butur: [136 112 118 132  93  95 119 155 116 144 108 140 148  83 129 119 105 129
 146 149 113 119  75 104 148 153 139 144 115  95  97 110  92 107 105 112
 134  90 117 163 170 151 153 145 100 119 101  89 138 118 117 104]
zeron: [101 137 136 108 172 165 111  73 136  87 132 101  80 168  96 117 150 102
  74  92 143 116 181 132  86  79  94  87 130 159 171 125 172 132 150 124
 114 173 123  64  63  67  67  74 158 117 151 160  82 123 117 151]
lakep: [121 117 149 127 131 124  66 134 131 119  81 148 119  63  75  88 124  92
  89 166 144  84  68  62 138 148 115 120 110 104 150  67 134  76 127  74
 160 120  97 150  86  79  84  91 134 112 145 145  89 119 111 138]
zunu: [165 142  92 124 126  96  83 113 155 129  68  73 123  78  90  86 154 115
 114 140  97 156 103  77 137  85 158 153 111  82 134  95  74  67 143 102
 145  84 145 149 164  85 115 125  78  92 164 120  78 111  79 125]
Kal: [135 111 105 128  84  89 135 152 109 144 118 129 149  96 144 128 100 138
 158 133 101 130  87 121 142 144 141 145 116  96  82 126  82 119 100 125
 120  84 123 155 152 161 161 159  93 128 103 102 154 121 128 100]
vanot: [159 141  93 123 127 101  93 110 151 127  78  75 121  91  97  93 152 118
 116 132  99 156 113  89 132  84 154 148 114  90 132 104  80  78 142 109
 139  91 146 141 150  89 115 127  84  98 163 128  85 114  88 126]
mivu: [121 117 149 127 131 124  66 134 131 119  81 148 119  63  75  88 124  92
  89 166 144  84  68  62 138 148 115 120 110 104 150  67 134  76 127  74
 160 120  97 150 182  94 102  81 126  89 104  69  73 105  81 122]
goni: [136 112 118 132  93  95 119 155 116 144 108 140 148  83 129 119 105 129
 146 149 113 119  75 104 148 153 139 144 115  95  97 110  92 107 105 112
 134  90  85  98 102 124 102  85 163 125  78  99 122 118 131 120]
Netor: [152 141 120 128 143 118  74 115 156 124  74  99 118  81  80  86 156 105
  98 151 123 133 103  73 137 103 143 140 116  99 156  86 108  71 149  94
 157 110 133 146 169  78 103 102 105  91 155 111  68 112  79 134]
kuz: [163 140  87 122 123  93  87 109 151 127  70  68 121  82  93  87 152 116
 116 133  93 158 106  82 133  80 157 151 110  82 128  99  70  70 140 105
 139  82 146 144 156  86 116 128  75  93 164 123  81 110  81 122]
diff zunu: [165 142  92 124 126  96  83 113 155 129  68  73 123  78  90  86 154 115
 114 140  97 156 103  77 137  85 158 153 111  82 134  95  74  67 143 102
 145  84 145 149 165  85 115 125  78  92 164 120  78 111  79 125] -> 41, [164]
diff Kal: [135 111 105 128  84  89 135 152 109 144 118 129 149  96 144 128 100 138
 158 132 101 130  87 121 142 144 141 145 116  96  82 126  82 119 100 125
 120  84 123 155 152 161 161 159  93 128 103 102 154 121 128 100] -> 20, [133]
diff vanot: [159 141  93 123 127 101  93 110 151 127  78  75 121  91  97  93 152 118
 116 132  99 156 113  89 132  84 154 148 114  90 132 104  80  78 143 109
 139  91 146 141 150  89 115 127  84  98 163 128  85 114  88 126] -> 35, [142]
diff kuz: [163 140  87 122 123  93  87 109 151 127  70  68 121  82  93  87 152 116
 116 133  93 158 106  82 133  80 157 151 110  82 128  99  70  70 140 105
 139  82 146 144 156  86 116 129  75  93 164 123  81 110  81 122] -> 44, [128]
diff kuz: [163 140  87 122 123  93  87 109 151 127  70  68 121  82  93  87 152 116
 116 133  93 158 106  82 133  81 157 151 110  82 128  99  70  70 140 105
 139  82 146 144 156  86 116 128  75  93 164 123  81 110  81 122] -> 26, [80]
diff butur: [136 112 119 132  93  95 119 155 116 144 108 140 148  83 129 119 105 129
 146 149 113 119  75 104 148 153 139 144 115  95  97 110  92 107 105 112
 134  90 117 163 170 151 153 145 100 119 101  89 138 118 117 104] -> 3, [118]
diff Netor: [152 141 120 128 143 118  74 115 156 124  74  99 118  81  80  86 156 105
  98 151 123 133 103  73 137 103 143 140 116  99 156  86 108  72 149  94
 157 110 133 146 169  78 103 102 105  91 155 111  68 112  79 134] -> 34, [71]

Kiza: [ 55 137  77 196 136]
Zer: [108 102 106 150 125]
Loru: [187 190 180 151 108]
paral: [174 171 159 104 108]
gesa: [102 149  93 179  79]
nuri: [168 137 171 182 154]
Mokas: [187 190 180 151  83]
diff Zer: [108 102 106 150 124] -> 5, [125]
diff Mokas: [187 190 180 151  82] -> 5, [83]
diff Mokas: [186 190 180 151  83] -> 1, [187]

vogar: [130 114 143 113 144 113 147 108 136 112 152]
rolu: [127 140 111 147 111 157 108 146 117 147 112]
fod: [114 141 140 135 138 120 124 137 118 113 120]
tetob: [136 156 119 105 114 101 127 131 138 112 126]
Supal: [159 123 105 107 106 135 154 109 150 152 140]
gede: [131 108 142 109 146 113 150 112 137 115 149]
kam: [151 181 100  78  98  75 140 149 147  95 118]
mir: [131 102 150 105 151 102 152 111 135 109 157]
tezo: [128 106 152 107 152 106 147 108 135 111 154]
bamo: [104 144 146 147 149 113 110 150 107 109 110]
mevud: [107 145 139 143 141 117 114 150 113 114 110]
diff rolu: [128 140 111 147 111 157 108 146 117 147 112] -> 1, [127]
diff tetob: [136 156 119 105 114 100 127 131 138 112 126] -> 6, [101]
diff rolu: [127 140 111 147 111 157 108 146 118 147 112] -> 9, [117]
diff vogar: [130 114 143 113 144 113 147 108 136 113 152] -> 10, [112]
diff fod: [114 141 140 135 138 120 124 136 118 113 120] -> 8, [137]
diff gede: [131 108 142 109 146 113 150 112 136 115 149] -> 9, [137]

Fumiz: [128 123 127 131 107 123 133 128 123 122 126 130 125 131 127 132 125 129
 123 127 125 129 133 128 122 130 125 133 118 129 127 127 127 130 125 125
 121 124 126]
sebin: [126 132 129 124 126 134 121 128 134 134 129 127 131 124 128 123 133 126
 135 128 133 129 121 127 135 124 131 122 131 129 128 129 130 126 133 131
 138 133 131]
lun: [130 129 127 130 131 130 127 128 130 125 128 129 126 127 131 126 126 129
 125 127 129 129 132 128 126 128 130 129 128 125 126 129 128 127 127 129
 127 127 126]
Bodi: [128 123 127 131 130 123 133 128 123 122 126 130 125 131 127 132 125 129
 123 127 125 129 133 128 122 130 125 133 127 129 127 127 127 130 125 125
 121 124 126]
sare: [104 120 147 131 123 125 111 122  99  88 148 130 112 114 151 149 129 116
 118 120 136 145 155 139 130 127 117 125 137 113 123 137 121 123 113 124
 130 111 107]
diff Fumiz: [128 123 127 131 107 123 133 128 123 122 126 130 125 131 127 132 125 129
 123 127 125 129 133 128 122 130 125 133 118 129 127 127 128 130 125 125
 121 124 126] -> 33, [127]
diff lun: [130 129 127 130 131 130 127 128 130 125 128 129 126 127 131 126 126 129
 125 127 129 130 132 128 126 128 130 129 128 125 126 129 128 127 127 129
 127 127 126] -> 22, [129]
diff Bodi: [128 123 127 131 130 123 133 128 123 122 126 130 125 131 127 131 125 129
 123 127 125 129 133 128 122 130 125 133 127 129 127 127 127 130 125 125
 121 124 126] -> 16, [132]
diff Bodi: [128 123 127 131 130 123 133 128 123 122 126 130 125 130 127 132 125 129
 123 127 125 129 133 128 122 130 125 133 127 129 127 127 127 130 125 125
 121 124 126] -> 14, [131]
diff lun: [130 129 127 130 131 130 127 128 130 125 128 129 126 127 131 126 126 129
 125 127 129 129 131 128 126 128 130 129 128 125 126 129 128 127 127 129
 127 127 126] -> 23, [132]
diff lun: [130 129 127 130 131 130 127 128 130 125 128 129 126 127 131 125 126 129
 125 127 129 129 132 128 126 128 130 129 128 125 126 129 128 127 127 129
 127 127 126] -> 16, [126]

pekam: [118 140 141 115 130 119 124  95 137]
zolet: [ 95 144 168  99 118 139 121  64 133]
lota: [184  71  71 114  83  68 137 165 161]
dad: [108 110 152 104  86 139 125  84 122]
sobuk: [192 161 159 179 127 161 141 158  67]
diff pekam: [119 140 141 115 130 119 124  95 137] -> 1, [118]
diff lota: [184  71  71 114  83  67 137 165 161] -> 6, [68]
diff lota: [184  72  71 114  83  68 137 165 161] -> 2, [71]

bulo: [116 119 152 111 148 107 102 121  97 134 107 112 155  92 148 151 136 139
 160 107 111 129 146 107 122 171 132 144 126 121 110 152 177 127 125 193
 102 156 130 132 124 150 111 141]
Tolo: [142 156  83 157 114 140 165 131 172 125 149 139  87 146  93 155 113 142
  82 134 137  97  85 157 126 103 142 120 138 136 145 101  63 104 138  67
 128  99 139 105 142 106 120 105]
les: [136 140 116 143 119 127 146 128 147 126 142 124 108 128 109 154 120 138
 113 129 124 107 109 143 128 125 130 130 127 128 130 121 100 111 133 110
 119 113 135 114 139 122 120 121]
sikug: [116 114 158 106 143 114  97 116 102 132 108 118 156 113 153 152 139 125
 160 125 131 147 152  97 127 150 125 142 123 120 105 149 182 145 129 179
 126 150 124 139 118 137 121 142]
Zanud: [140 107 147 111 124 165 110 156 106 123 126 154 125 198 162 154 144  67
 133 131 146 175 162 135 132  69 108  83 133 122 139 122 159 169 125  76
 189 138  91 168 100 110 179 129]
Fafit: [132 139 117 138 121 118 144 115 149 132 135 132 116 119 110 154 124 142
 114 131 127 108 105 134 129 136 134 131 126 131 125 121  93 116 135 125
 113 115 138 112 134 121 123 119]
diff Tolo: [142 156  83 157 114 140 165 131 172 125 149 139  87 146  93 155 113 142
  82 134 137  97  85 157 126 103 142 120 138 136 145 101  63 104 138  67
 128  99 139 105 142 107 120 105] -> 42, [106]
diff Zanud: [140 107 147 111 124 165 110 156 106 123 126 154 125 198 162 154 144  67
 133 131 146 175 162 135 132  69 108  83 133 122 139 122 159 169 125  76
 189 138  92 168 100 110 179 129] -> 39, [91]
diff Fafit: [132 139 117 138 121 118 144 115 149 132 135 132 116 119 110 154 124 142
 114 130 127 108 105 134 129 136 134 131 126 131 125 121  93 116 135 125
 113 115 138 112 134 121 123 119] -> 20, [131]
diff les: [137 140 116 143 119 127 146 128 147 126 142 124 108 128 109 154 120 138
 113 129 124 107 109 143 128 125 130 130 127 128 130 121 100 111 133 110
 119 113 135 114 139 122 120 121] -> 1, [136]
diff bulo: [116 119 152 111 148 107 102 121  97 134 107 112 155  92 148 151 136 139
 160 107 111 129 146 107 122 171 132 144 127 121 110 152 177 127 125 193
 102 156 130 132 124 150 111 141] -> 29, [126]
diff bulo: [116 119 152 111 148 107 102 121  97 134 107 112 155  92 148 151 136 139
 160 107 111 129 146 107 122 171 132 144 126 121 110 152 177 127 125 193
 102 156 130 132 125 150 111 141] -> 41, [124]

lemu: [129 119 131 159 138  97 105 113 110 140 186 119 140]
Ribag: [128 119 106  99 128 116 136  94 130 144 141 138 128]
demiv: [132 126 131 140 138 115 141 134 155  89 129 161 159]
zor: [129 119 131 159 138  97 105 113 142 140 186 119 140]
paz: [132 171 131 140 138 115 141 134 155  89 129 161 159]
kigim: [101 128 155 104  80 180 176 104 160 135 138 126 152]
fove: [122 104 105 120 113 139  93 130 147 124 145 147 105]
Libo: [134 151 128 142 121 147 109 117 169 149 110 107 145]
buse: [155 101  89 146 103 149 112 174 135 108 165 108 145]
diff demiv: [132 126 131 140 138 115 141 134 155  88 129 161 159] -> 10, [89]
diff kigim: [101 127 155 104  80 180 176 104 160 135 138 126 152] -> 2, [128]
diff Libo: [134 151 128 142 121 147 109 117 169 149 110 106 145] -> 12, [107]

rales: [154  73 162 128 100 110 108 122 142 140 141 111 123 110 129 128  96  90
 162 176 135 108 134 131 113 115 155 117 105 124 102 152 145  67  66  88
 138 101 130 134  98 142]
Kekin: [113 162  94 143 161 135 142 105 127 111 116 141 130 163 122 137 116 170
 112  96 113 137 106 131 129 167 109 136 167 147 145 112  97 196 195 190
 138 138 139 126 127 137]
pibab: [ 99 163  93 147 162 135 140 116 126 103 111 142 131 174 117 133 131 175
 110  97 112 147 105 134 128 166 111 133 165 147 150 116 105 198 195 187
 141 135 132 138 141 134]
Tuvi: [144 148 143  99 109 147 131 175 116 158 135 129 135 117 137 120 173 100
 113 115 147 121 165 104 143  66 121 146  97  88 135 121 156 101  88  88
  93 148 130 110 129  96]
diff rales: [154  73 162 128 100 110 108 122 142 140 141 111 123 109 129 128  96  90
 162 176 135 108 134 131 113 115 155 117 105 124 102 152 145  67  66  88
 138 101 130 134  98 142] -> 14, [110]
diff Kekin: [113 162  94 143 161 135 141 105 127 111 116 141 130 163 122 137 116 170
 112  96 113 137 106 131 129 167 109 136 167 147 145 112  97 196 195 190
 138 138 139 126 127 137] -> 7, [142]
diff pibab: [ 99 163  93 147 162 135 140 116 126 103 111 142 131 174 117 133 131 175
 110  97 111 147 105 134 128 166 111 133 165 147 150 116 105 198 195 187
 141 135 132 138 141 134] -> 21, [112]
diff rales: [154  73 162 128 100 110 108 122 142 140 141 111 123 110 129 128  96  90
 162 176 135 108 134 131 113 115 155 117 105 124 102 152 145  67  66  88
 138 101 130 133  98 142] -> 40, [134]
diff Tuvi: [144 148 143  99 109 147 131 175 116 158 135 129 135 117 137 120 173 100
 113 115 147 121 165 104 143  66 121 146  97  88 135 121 156 100  88  88
  93 148 130 110 129  96] -> 34, [101]
diff Tuvi: [144 148 143  99 109 147 131 175 116 158 135 129 135 117 137 120 173 100
 113 115 147 121 165 104 143  66 121 146  97  88 134 121 156 101  88  88
  93 148 130 110 129  96] -> 31, [135]
diff Kekin: [113 162  94 143 161 135 142 105 127 111 116 141 130 163 122 137 116 170
 112  96 113 137 106 131 129 167 108 136 167 147 145 112  97 196 195 190
 138 138 139 126 127 137] -> 27, [109]

Vofi: [129 125 122 106 106 177]
vobuv: [129 125 122 105 105 134]
Tifiv: [129 125 122 105 105  72]
diff Vofi: [128 125 122 106 106 177] -> 1, [129]
diff Vofi: [129 125 122 105 106 177] -> 4, [106]
diff Tifiv: [129 125 121 105 105  72] -> 3, [122]
diff Vofi: [129 125 122 106 106 176] -> 6, [177]
diff vobuv: [129 125 122 104 105 134] -> 4, [105]
diff vobuv: [130 125 122 105 105 134] -> 1, [129]

